Rotation paths and how fast each direction turns (degrees a step)
Each turn is a multiple of 5 degrees from 10 to 175, or 0.
Each row of a path follows its step; steps can be skipped.

step 0: [5.0, 1.4, 2.2, 6.5, -18.2, 4.2, -24.1, -1.8, 7.4, -2.4, -25.2, 28.8, -5.8, 0.7, -22.9, 10.3, 21.5, -9.8, -11.5, 9.4, -10.2, 7.2, -14.1, -1.2, -1.8, 11.7, -3.8, -8.7, -23.5, 1.7, -12.0, 17.2, 0.6, -13.0, 39.3, -17.0, -11.4, 0.7, -17.5, -9.0, -8.4, -3.8, 2.3, 10.6, -1.4, -7.4]
step 9: [-23.6, -0.5, -15.3, -13.0, -12.5, -7.3, 2.4, 3.1, 20.2, 1.7, 5.6, 9.8, 11.7, 5.8, 1.6, -12.7, 32.0, -12.8, -18.2, -14.7, -1.9, -6.3, 20.2, 18.5, -5.2, -14.8, 13.1, 2.2, -12.7, -16.3, -15.9, -12.0, -7.6, -3.2, 17.4, 13.3, -4.8, -9.5, 19.3, 9.3, 9.7, 31.0, -5.3, -12.4, -4.5, 1.7]
step 11: [-4.6, 7.9, 4.8, -12.0, 19.0, -0.5, -12.9, 10.2, 0.0, -4.3, -18.1, 31.5, -10.3, 7.4, 4.6, 13.6, 5.1, 12.1, 11.7, -15.6, 8.2, -0.7, -4.6, 9.1, -8.0, -3.4, 1.3, -18.9, 13.4, -12.5, 16.8, 24.8, 23.7, 16.2, 12.5, -16.0, 13.6, -2.1, -18.8, 28.7, 6.7, -6.9, 15.9, -23.0, 1.1, -1.0]
step 15: [-13.6, 29.1, -3.3, -9.3, -9.0, -4.2, -1.2, -8.2, -1.2, -2.9, 6.6, 3.8, -16.9, -4.6, 14.5, 27.8, -11.6, 2.6, 25.2, 18.5, -20.4, -6.2, 4.2, 3.3, -22.0, 14.8, 1.8, -2.2, -0.5, -3.3, 10.1, -4.0, -4.1, -18.9, 4.4, 16.1, 18.7, 9.3, 26.4, -2.2, 12.9, 7.7, -15.0, 20.5, -23.9, -1.3]
step 16: [2.6, -5.1, 3.8, 1.1, -18.6, -3.8, 2.1, 3.4, 3.2, 9.9, 0.5, 19.5, 3.5, 12.8, 17.5, 3.8, 15.5, 9.5, 14.7, -3.5, -1.5, 29.3, -19.6, 0.9, -13.3, -22.6, 2.8, 1.5, -16.4, 4.6, 6.3, 4.3, 15.4, -20.6, 11.1, -36.0, -31.4, -12.7, -7.7, -2.0, -16.2, -0.9, -3.0, 18.9, -10.6, -5.1]
step 17: [-21.5, -4.2, -3.2, -4.4, -9.4, 6.9, -16.4, 28.1, 17.9, 5.8, 15.0, 8.0, 2.3, -10.6, -27.9, 8.7, 6.2, 15.8, -28.3, -3.5, -5.0, -3.6, 17.4, -1.0, -9.7, -10.2, -27.6, 8.3, -5.7, -10.0, -14.2, -4.5, -16.4, 14.2, 10.7, -15.7, 1.7, 17.5, -1.3, 1.1, -9.4, 12.2, 10.6, -7.4, -21.0, 13.3]
step 18: [14.2, 1.2, 8.3, -2.1, 9.4, -9.7, 7.3, -13.4, 19.4, 10.2, -1.4, 31.2, 6.3, 22.3, -5.9, -21.1, 0.1, -5.8, -18.3, 27.7, 4.5, -26.9, -17.0, -18.9, -14.2, 3.3, 9.4, -4.2, 4.2, -8.0, -3.1, 9.5, -18.1, 8.3, -6.1, 12.8, -6.2, -19.6, 2.0, -4.7, -20.2, -7.9, -2.0, -14.1, 8.3, 19.1]
Speeds:
[-0.1, 5.4, -1.3, -4.1, -7.6, -0.1, 5.3, -6.1, 1.6, 2.1, 1.4, -6.3, -4.3, 2.8, 0.6, 0.3, 1.2, 1.2, 10.5, 1.2, -2.2, 3.6, -2.3, -0.8, 5.7, 0.1, 0.9, -3.1, 9.4, -3.4, 1.7, 5.1, -3.8, 0.3, 7.4, -3.8, 6.3, 0.8, -0.7, -3.3, -3.3, 2.2, -5.0, -10.3, 0.9, -2.6]	80
[-5.6, 7.2, -2.8, 8.2, 2.7, -7.3, -5.3, -5.9, 1.5, 0.3, -3.7, 3.4, 6.1, -2.0, 3.7, 0.0, 0.5, -3.2, -4.9, -3.8, -1.3, -3.1, -9.1, 5.2, 5.5, 0.2, -6.0, 0.9, 4.9, 2.2, -0.7, 1.5, -1.6, -2.3, 1.3, 2.2, -4.7, 1.7, -1.4, 1.1, 3.1, 0.9, 7.1, -10.0, 3.4, 0.4]	40
[7.5, -2.0, -1.4, 1.5, -4.7, 0.1, -4.9, 3.0, -3.3, -0.9, 8.0, -0.1, 1.9, 9.7, 1.5, -4.0, -5.9, 6.5, -8.0, 0.6, -0.4, -4.9, -5.4, 5.5, -0.5, -4.8, -4.8, -4.0, 2.2, 7.9, 3.6, -3.3, -2.2, -2.1, 2.3, 0.6, 7.5, -4.6, 0.4, -3.7, -3.9, 5.6, -1.5, 0.5, -1.9, -1.0]	25
[-3.2, -4.4, 5.6, 2.6, 1.6, -3.6, -2.1, -4.2, -4.3, -8.7, -2.9, 4.0, 3.0, 1.2, 0.7, -4.0, 3.8, -1.9, 9.1, 6.0, 2.5, -11.1, 4.2, 5.0, 1.6, -1.2, 5.0, -0.1, 0.3, -0.7, -0.7, -3.3, -2.6, -8.1, 1.6, 2.6, 5.1, 6.7, -8.1, 1.3, -2.7, 1.1, -3.3, 1.5, -3.0, -0.3]	80
[-5.7, -4.8, -0.6, 0.4, -2.7, 0.5, 4.5, 0.3, -4.7, -5.1, 2.0, 10.4, -4.2, 6.0, -2.2, -0.3, -4.9, -1.9, -3.2, 5.7, 1.3, -3.1, 6.3, -4.9, 0.8, -3.2, -1.0, 5.4, 7.6, -2.5, -5.5, -2.6, 5.4, 3.1, 4.4, -5.4, -2.0, -6.6, 3.8, 4.9, -0.5, 0.6, 4.9, -6.5, 4.2, -0.2]	45
[2.1, -5.3, -7.4, 0.8, -3.9, -2.6, -10.5, 5.9, -1.6, 1.8, -6.4, -1.5, -9.0, 4.4, 1.7, 2.0, 3.2, 1.0, -0.1, -1.0, -0.7, -1.6, 0.6, -2.2, -2.8, 0.7, 0.7, -2.7, 1.4, -1.8, -6.6, -5.5, -2.7, 3.2, 0.0, -1.4, 0.0, 2.6, -5.9, -3.6, 11.6, -3.9, -3.9, -6.6, -3.0, 5.6]	125
